In the rows, zero is written as 128.
Each path is a new rotation, seen through one point. The rows after it are directions, each followed by how far the rotation turns it, in degrees a step (0 if it stays put).
Each turn is a multiple of 5 degrees from 10 to 175, or 0.
Path 1:
[117 134 122 132 133 116 119 135 120 128 127 132 131 133 135 126 122 121
 122 124 126 124 141 129 139 119 132 120 108 135 137 112]
[112 135 124 128 135 123 122 133 132 122 128 129 130 136 130 130 134 120
 121 130 128 134 141 136 138 116 147 119 116 128 137 117]
[123 134 124 129 131 120 125 146 125 125 118 127 129 125 128 129 136 121
 119 127 122 125 143 132 139 113 136 126 109 130 137 122]
[112 139 124 124 133 130 116 141 121 132 125 128 121 128 131 127 129 114
 126 122 126 132 140 134 136 119 136 124 110 131 137 120]
[120 133 122 132 135 121 116 142 125 126 128 137 121 130 136 130 127 122
 118 129 121 126 132 129 137 113 141 121 113 122 138 119]
[120 127 128 123 136 123 120 141 126 122 124 128 118 137 134 123 135 115
 116 126 135 130 138 129 142 117 136 121 115 135 134 119]
[123 132 122 123 141 122 120 146 133 130 131 120 128 132 136 127 129 120
 122 124 120 125 139 135 141 113 133 128 114 128 139 124]
[120 136 132 127 134 128 127 137 124 129 130 134 122 134 135 129 126 114
 121 125 122 124 146 129 141 112 132 122 115 127 132 117]
[111 121 124 132 138 118 121 136 123 135 132 130 128 137 136 132 129 119
 117 129 130 129 143 129 142 119 138 123 114 131 136 120]
[121 139 120 129 135 117 124 134 128 119 128 125 134 132 133 125 128 120
 121 125 126 125 140 134 141 118 137 119 111 133 134 113]
[114 136 129 128 133 125 128 139 128 127 125 124 128 130 127 131 138 116
 120 129 124 133 146 138 140 114 142 124 114 125 136 122]
[120 134 122 131 130 120 120 143 117 132 120 131 125 123 130 129 129 122
 122 124 122 124 141 131 136 115 133 128 108 131 137 121]
[113 138 122 126 135 128 114 136 123 126 126 132 119 131 132 128 128 117
 126 124 126 132 134 134 136 121 140 118 113 131 137 116]
[126 129 124 130 137 119 119 145 129 122 123 131 124 130 133 126 137 123
 115 129 122 126 134 131 140 112 142 121 115 125 137 119]
[121 135 125 119 137 128 122 147 126 125 123 121 120 133 133 125 135 114
 120 123 130 130 142 133 141 117 130 126 114 134 136 123]
[119 132 124 127 139 127 116 143 126 134 134 129 126 131 139 132 120 118
 122 124 117 124 141 134 140 113 136 125 115 123 140 121]
[120 131 130 129 133 122 125 135 121 125 128 136 121 138 137 126 125 115
 117 129 129 125 142 124 142 113 134 120 114 130 132 115]
[117 125 121 127 139 118 120 138 131 126 130 123 130 138 135 127 132 122
 117 125 133 130 141 133 143 120 138 122 114 132 137 120]
[121 143 126 129 135 122 128 136 129 122 127 125 134 130 132 127 131 117
 122 126 119 121 146 136 140 113 133 121 112 131 133 117]
Directions:
[126 130 129 128 127 132 130 129 124 135 128 129 127 124 128 130 125 126
 131 127 124 127 131 128 128 127 125 131 127 126 129 130]
90
[125 124 127 128 131 128 126 129 131 132 130 126 130 128 128 131 129 130
 127 129 128 132 126 131 128 129 133 130 130 124 131 131]
160
[130 127 130 132 132 130 128 125 126 126 130 126 125 128 125 129 130 131
 129 127 125 126 126 127 129 133 126 128 129 130 126 132]
0
[128 135 128 128 129 131 127 125 132 125 132 129 129 128 129 128 125 127
 131 128 123 128 126 131 127 126 130 126 130 125 128 126]
125
Path 2:
[136 142 138 131 130 122 124 126 134 128 124 124 139 129 129 134 113 132
 137 111 132 115 129 134 119 127 129 136 131 127 116 138]
[139 136 139 132 126 111 124 129 127 119 117 131 141 123 122 139 114 133
 142 113 125 120 127 130 128 127 123 128 130 121 118 129]
[135 140 140 131 127 120 120 126 134 124 123 127 139 133 125 135 120 132
 137 107 137 119 135 134 122 122 126 136 128 129 122 140]
[137 137 137 130 132 115 128 127 130 124 118 127 140 122 126 140 112 136
 139 114 124 117 128 132 119 129 128 131 131 127 118 131]
[142 134 140 130 123 115 122 123 130 121 120 129 140 131 124 136 123 128
 139 110 134 121 131 130 125 122 124 133 127 124 118 133]
[131 136 139 133 136 118 127 127 131 123 118 123 138 127 129 139 116 132
 136 109 127 114 134 134 116 127 130 134 131 128 120 138]
[144 135 141 129 123 115 126 124 129 122 118 130 142 124 124 139 117 130
 137 116 129 119 126 131 121 125 123 128 126 123 115 126]
[134 135 138 130 128 115 124 129 133 121 120 123 134 130 125 141 123 128
 137 107 131 116 137 134 122 127 130 136 132 127 118 136]
[138 138 143 134 131 117 129 124 127 121 114 126 141 125 124 140 117 135
 133 118 125 115 126 130 115 126 126 127 127 128 116 129]
[142 131 140 126 121 116 123 124 134 122 119 127 136 126 125 140 124 124
 136 112 136 118 129 134 121 127 127 136 130 125 115 134]
[131 137 141 138 135 113 127 129 127 117 113 124 134 128 125 142 119 133
 136 112 126 115 133 131 121 125 129 131 130 129 117 131]
[143 136 141 130 121 120 125 120 133 124 118 126 140 124 126 137 118 127
 131 118 135 116 125 133 118 123 127 130 130 127 113 130]
[134 134 138 131 129 111 124 129 132 117 113 123 130 122 126 143 122 127
 137 113 127 117 133 132 124 130 132 137 135 125 118 134]
[137 138 145 138 125 120 127 123 130 120 113 127 138 129 124 138 123 129
 131 118 132 116 127 129 118 119 126 127 126 130 117 130]
[138 134 137 130 124 118 124 125 136 123 116 121 132 121 131 140 119 125
 134 115 132 114 129 133 119 128 135 135 138 126 113 133]
[134 136 144 138 129 112 125 126 128 113 110 126 131 127 126 138 124 128
 135 118 128 116 129 126 127 122 125 128 130 126 115 130]
[139 139 141 134 125 123 124 122 134 123 119 120 133 126 131 137 121 127
 130 117 137 114 130 134 118 123 132 134 134 130 114 134]
[137 134 140 135 126 112 124 128 130 115 112 125 130 120 127 139 118 128
 137 118 125 116 125 126 127 127 131 131 136 124 114 128]
[138 139 143 137 123 121 123 122 133 117 118 125 132 130 126 136 124 127
 134 118 140 116 129 128 124 115 128 131 130 130 116 135]
Directions:
[133 126 126 124 125 127 128 127 130 130 129 128 129 123 129 128 125 127
 129 130 126 128 124 129 128 132 129 128 130 125 126 125]
135
[129 126 127 124 129 126 128 129 127 131 130 129 134 130 125 131 128 130
 129 125 126 129 130 131 124 131 125 129 124 128 131 129]
10
Path 3:
[138 129 128 141 126 124 122 120 125 134 139 124 132 111 135 143 131 132
 132 122 122 122 122 132 116 141 131 125 120 134 131 120]
[132 126 128 134 127 117 124 116 129 133 134 124 130 114 132 143 133 135
 132 118 121 124 121 138 114 136 134 123 123 137 132 123]
[127 130 130 133 130 112 125 118 132 129 136 125 127 119 128 149 134 132
 129 122 119 121 125 136 112 132 132 117 124 132 137 130]
[131 134 130 136 133 117 128 125 130 127 141 128 133 121 127 150 134 127
 128 124 117 122 125 128 114 134 133 112 121 128 137 130]
[136 134 129 140 132 120 128 129 126 130 144 130 137 116 133 145 130 127
 129 126 122 120 124 124 116 138 131 117 117 126 133 125]
[141 128 128 139 129 124 125 124 124 133 144 128 133 110 134 142 131 130
 134 126 123 121 120 130 117 139 131 123 119 130 130 121]
[138 127 127 138 127 118 120 116 124 133 137 125 126 112 131 141 132 135
 132 122 124 121 121 138 116 134 131 125 123 135 132 121]
[132 128 128 136 130 114 123 116 129 132 134 121 126 118 128 147 136 134
 125 122 121 123 123 137 112 131 134 118 125 134 137 125]
[128 132 128 137 134 118 127 119 132 128 137 124 129 125 126 150 135 127
 125 121 118 121 125 130 115 134 134 113 122 130 136 130]
[132 135 129 137 133 122 130 129 130 127 142 128 138 117 132 147 134 124
 128 122 119 123 127 126 115 139 131 116 116 127 135 127]
[138 129 130 137 128 120 127 129 125 130 144 130 138 110 136 145 131 130
 133 126 123 120 121 129 119 137 131 120 117 130 131 124]
[139 123 128 138 126 116 122 122 125 132 141 129 129 111 132 141 130 134
 134 128 124 121 119 135 117 133 130 124 120 134 130 124]
[135 127 127 139 128 116 119 117 125 133 138 125 124 119 127 145 133 134
 129 126 120 120 121 135 115 130 133 121 123 135 136 124]
[131 133 127 141 132 119 124 117 128 129 135 121 127 124 124 150 134 128
 123 121 116 122 124 133 115 135 135 116 122 133 138 125]
[130 136 130 139 133 123 129 124 131 127 138 125 136 121 131 147 134 125
 126 119 118 125 128 128 114 139 133 114 120 129 135 124]
[133 132 131 135 130 120 131 127 128 129 139 130 139 111 136 145 133 129
 131 121 122 122 127 128 114 139 130 119 118 130 133 125]
[137 124 129 135 127 115 126 124 127 132 141 131 133 108 135 144 130 133
 135 126 124 121 122 135 116 135 129 122 118 130 130 127]
[138 124 127 136 129 114 123 122 125 132 141 127 124 116 127 146 132 134
 131 129 123 119 120 135 116 129 130 123 122 133 136 126]
[136 130 127 142 130 120 122 118 125 133 140 122 123 124 125 147 132 129
 123 127 120 122 122 131 115 131 135 118 122 133 136 123]
Directions:
[124 129 128 127 129 130 128 124 130 128 123 125 128 129 129 128 130 128
 125 121 126 131 130 130 126 130 130 128 130 131 128 126]
60
[126 127 124 129 129 125 122 128 128 130 128 130 128 125 125 124 125 127
 129 126 126 128 131 127 128 129 126 125 124 127 132 126]
0
Path 4:
[105 134 120 122 121 121 126 116 134 131 134 134 120 119 113 130 128 127
 136 128 122 128 131 131 136 130 129 144 122 122 131 138]
[108 135 114 126 123 124 127 117 133 132 138 137 120 118 116 129 134 129
 126 124 120 130 129 130 134 131 133 142 126 125 131 142]
[114 137 121 127 124 119 131 121 138 137 137 139 116 120 123 126 139 126
 123 120 122 130 126 132 132 127 132 140 125 131 135 144]
[116 136 126 126 121 114 130 123 144 139 132 131 116 123 119 124 139 127
 127 125 123 128 127 134 137 126 127 139 122 128 134 141]
[112 135 126 123 119 116 127 119 141 136 129 126 117 123 114 130 135 125
 133 130 124 124 132 137 142 125 125 141 122 128 131 139]
[109 134 118 122 122 122 128 113 133 130 128 129 118 119 114 132 131 129
 133 129 120 126 136 132 138 129 124 142 123 126 129 142]
[110 135 116 127 122 123 130 115 129 131 133 138 117 117 118 129 132 132
 129 122 121 129 134 133 132 130 130 143 121 122 133 142]
[112 136 120 126 119 118 131 122 136 134 136 141 118 120 120 124 137 128
 126 120 124 133 127 131 129 130 134 142 121 124 137 140]
[112 137 126 127 121 115 127 125 144 140 135 133 117 123 118 122 135 126
 130 125 124 130 123 132 137 128 132 137 125 126 135 141]
[111 137 124 125 124 117 126 121 141 138 132 127 118 123 115 129 134 125
 130 130 121 126 128 135 143 125 126 139 126 131 130 142]
[114 136 119 124 123 121 129 114 135 130 128 128 116 118 117 132 134 128
 129 127 121 125 137 137 138 126 123 143 122 131 127 143]
[115 134 121 127 121 120 131 117 132 129 129 136 114 119 119 131 136 128
 131 121 123 126 137 132 131 127 128 144 116 124 133 143]
[111 135 124 125 119 118 129 120 134 134 133 139 119 120 119 125 134 129
 133 122 122 128 129 131 131 128 132 140 117 118 140 138]
[107 137 121 124 120 118 125 121 138 137 138 135 120 120 116 122 132 127
 131 126 124 131 124 130 136 131 133 138 127 124 136 138]
[112 137 117 124 123 120 126 118 140 139 137 129 119 118 117 128 135 128
 124 130 124 128 127 133 139 127 131 138 131 132 129 143]
[117 137 122 127 123 119 130 120 139 135 131 131 115 119 119 132 136 129
 123 126 121 126 134 137 137 126 127 143 122 135 127 146]
[117 134 126 127 120 115 132 120 137 129 128 135 114 121 119 129 134 127
 132 123 122 125 134 136 136 127 126 143 116 127 132 144]
[108 132 123 126 120 117 128 118 135 131 130 133 119 122 116 126 133 127
 138 125 121 126 131 130 135 126 127 141 118 119 136 138]
[105 137 117 122 122 121 127 115 135 135 134 134 121 122 113 126 133 129
 132 126 122 128 128 128 134 128 132 139 127 121 136 136]
Directions:
[130 131 128 126 127 127 128 127 133 134 128 126 129 128 129 125 132 129
 124 128 129 129 127 128 128 126 128 124 133 130 131 127]
65
[128 127 129 127 132 128 131 127 125 132 130 126 129 128 124 123 126 124
 125 127 128 128 131 127 129 130 125 130 125 129 130 129]
0
[125 130 127 127 125 131 126 129 126 129 131 132 130 125 127 126 124 132
 126 129 131 133 129 127 125 131 131 129 128 125 129 125]
60
Path 5:
[123 130 131 131 131 140 120 131 126 133 132 126 137 126 130 131 148 127
 122 138 128 138 130 143 136 128 109 119 123 138 132 141]
[123 132 114 131 132 137 117 139 120 139 135 120 128 119 123 139 141 131
 135 137 121 133 136 137 129 124 115 121 126 136 138 134]
[121 135 121 122 134 136 114 127 121 138 130 122 129 124 132 132 136 129
 126 145 123 132 137 132 124 120 126 117 116 149 135 134]
[120 132 124 131 133 134 114 128 126 132 130 119 132 140 127 136 143 125
 120 148 134 135 138 131 135 119 115 124 120 137 129 136]
[126 138 122 135 127 127 113 133 128 134 127 119 122 123 126 140 142 130
 138 140 134 139 136 129 125 114 113 121 123 138 136 133]
[129 134 138 127 124 136 117 128 127 132 124 124 128 120 136 134 144 132
 129 137 129 137 135 140 130 124 118 118 117 148 134 137]
[119 129 127 133 126 143 117 135 122 135 131 119 132 128 126 139 147 133
 126 135 122 133 131 143 135 120 113 129 126 131 133 138]
[118 137 118 128 131 136 112 135 120 135 129 121 122 120 127 136 140 132
 133 141 116 131 134 134 120 115 121 124 124 139 140 127]
[122 135 131 126 133 132 111 124 123 129 127 124 133 132 133 130 140 128
 117 150 124 133 134 135 127 122 121 121 117 143 135 128]
[121 133 124 139 130 126 115 133 123 131 129 124 128 134 125 135 145 127
 123 142 131 139 129 132 131 121 107 125 124 132 136 135]
[129 135 124 132 127 130 117 134 125 133 129 127 122 117 133 134 142 128
 136 136 129 141 132 133 125 124 110 112 123 144 139 132]
[125 131 133 125 128 141 119 131 122 135 132 123 136 123 134 135 143 128
 123 138 124 137 133 142 135 130 116 117 119 142 131 141]
[115 133 115 131 135 140 118 134 120 140 136 120 130 127 119 139 141 130
 132 138 122 132 134 133 129 118 113 125 125 131 133 138]
[126 136 119 122 137 133 114 129 129 134 130 120 127 123 127 133 136 129
 131 146 126 132 140 131 123 118 125 117 119 145 137 127]
[126 133 131 132 131 126 114 127 126 134 126 118 136 138 130 135 144 129
 122 149 135 134 135 137 133 121 118 125 118 140 129 137]
[124 134 122 142 124 130 120 132 127 135 125 123 121 128 127 138 145 132
 133 135 133 140 131 135 128 115 109 124 125 138 138 138]
[127 133 130 125 121 141 115 132 125 130 127 122 124 117 136 137 143 129
 133 134 122 136 135 138 127 121 119 117 120 147 135 131]
[115 131 132 128 125 142 117 132 117 137 133 120 136 128 131 138 146 133
 123 142 121 132 135 138 134 122 118 131 123 133 130 137]
[113 136 115 131 136 135 112 130 123 133 131 122 126 124 122 134 140 133
 129 141 119 132 132 131 121 114 112 126 126 134 138 126]
Directions:
[128 128 125 127 132 126 129 129 127 130 133 131 131 127 127 125 127 124
 126 128 128 129 128 126 129 134 125 123 129 128 129 130]
35
[129 128 127 132 127 125 128 132 125 130 130 125 131 130 127 132 130 128
 129 129 129 127 128 128 131 130 127 133 130 121 127 129]
130
[129 127 122 129 129 130 128 131 133 124 129 128 125 128 124 130 128 125
 130 126 127 128 128 128 129 124 124 127 131 126 129 125]
125
[123 127 126 124 127 132 127 128 124 128 132 127 127 129 128 130 126 126
 127 129 123 126 131 123 128 126 130 129 127 127 127 127]
70
Path 6:
[123 132 127 120 117 120 127 124 136 128 109 124 128 131 113 129 134 136
 127 126 114 130 129 123 115 134 125 133 125 120 120 131]
[130 129 124 124 117 124 123 127 137 128 105 127 121 127 110 131 138 132
 129 124 115 129 130 128 116 134 127 133 128 121 121 129]
[130 128 118 121 118 125 127 123 128 123 110 123 121 133 110 133 138 136
 122 124 117 131 126 130 114 128 124 136 129 121 120 132]
[129 127 123 121 117 131 127 124 131 127 108 121 125 131 108 130 132 136
 123 129 122 132 131 126 114 131 119 131 133 116 123 129]
[133 125 119 122 118 133 121 128 134 127 108 123 126 128 106 131 134 131
 123 130 122 131 137 134 118 127 129 135 131 117 122 125]
[130 127 118 121 117 129 127 124 129 121 114 119 129 132 113 132 131 135
 118 133 119 134 127 136 115 122 127 137 130 116 120 129]
[129 130 126 125 116 130 122 126 136 126 112 118 130 127 113 130 126 136
 123 135 119 134 131 130 112 125 125 132 130 113 121 126]
[133 130 122 129 115 125 121 128 138 125 111 123 125 124 115 137 127 133
 129 133 116 132 129 136 114 125 130 135 124 116 121 128]
[129 130 121 129 115 122 127 124 129 121 114 121 127 127 118 136 127 138
 124 129 120 137 123 131 110 122 124 136 124 117 118 131]
[130 132 125 130 114 125 125 126 131 129 111 122 121 125 115 136 122 136
 128 129 122 137 129 126 109 126 119 132 127 115 120 127]
[134 129 119 131 115 125 124 127 129 128 113 121 118 125 112 140 127 130
 128 126 123 136 131 131 113 123 123 137 126 120 118 128]
[127 131 119 126 114 124 129 124 122 129 116 116 121 128 112 139 127 132
 124 130 125 136 130 127 112 122 119 137 128 121 118 128]
[128 132 124 124 112 128 123 129 128 133 114 119 124 125 109 137 125 130
 127 133 126 134 137 127 116 126 120 135 130 118 119 125]
[128 134 117 126 112 125 122 128 128 131 117 118 128 123 108 143 127 129
 125 132 123 130 136 132 119 123 128 139 125 123 118 126]
[124 135 122 122 111 122 129 127 127 132 117 114 132 128 112 138 123 133
 123 132 123 129 132 127 114 124 125 136 124 124 120 129]
[124 134 124 124 109 122 124 130 133 134 114 118 131 124 110 139 122 134
 128 129 121 127 133 126 116 129 127 133 121 122 121 124]
[126 133 118 125 109 117 124 129 129 130 112 120 127 125 111 142 129 129
 127 123 121 126 126 131 117 127 129 135 117 127 119 128]
[123 132 120 123 112 119 130 127 128 131 112 116 126 130 114 138 124 134
 124 122 125 127 125 123 112 129 120 131 120 123 122 130]
[127 129 121 122 111 125 122 129 131 134 109 119 121 127 108 137 127 129
 127 121 128 125 131 125 116 133 120 129 122 121 126 127]
Directions:
[129 127 128 131 128 126 129 127 128 127 126 130 121 128 129 129 129 129
 131 122 129 129 124 125 126 130 124 126 126 129 128 129]
45
[127 129 127 123 127 129 129 127 127 130 127 128 130 129 125 126 131 130
 128 124 127 122 128 126 130 134 130 128 128 131 130 127]
20
[131 130 127 130 125 133 128 126 126 129 130 124 128 123 128 130 124 132
 130 127 130 128 126 129 126 127 129 131 128 129 129 125]
10
[126 131 129 134 129 128 124 124 131 128 127 123 131 128 127 127 133 125
 127 127 131 129 127 129 127 130 127 128 128 129 126 127]
0
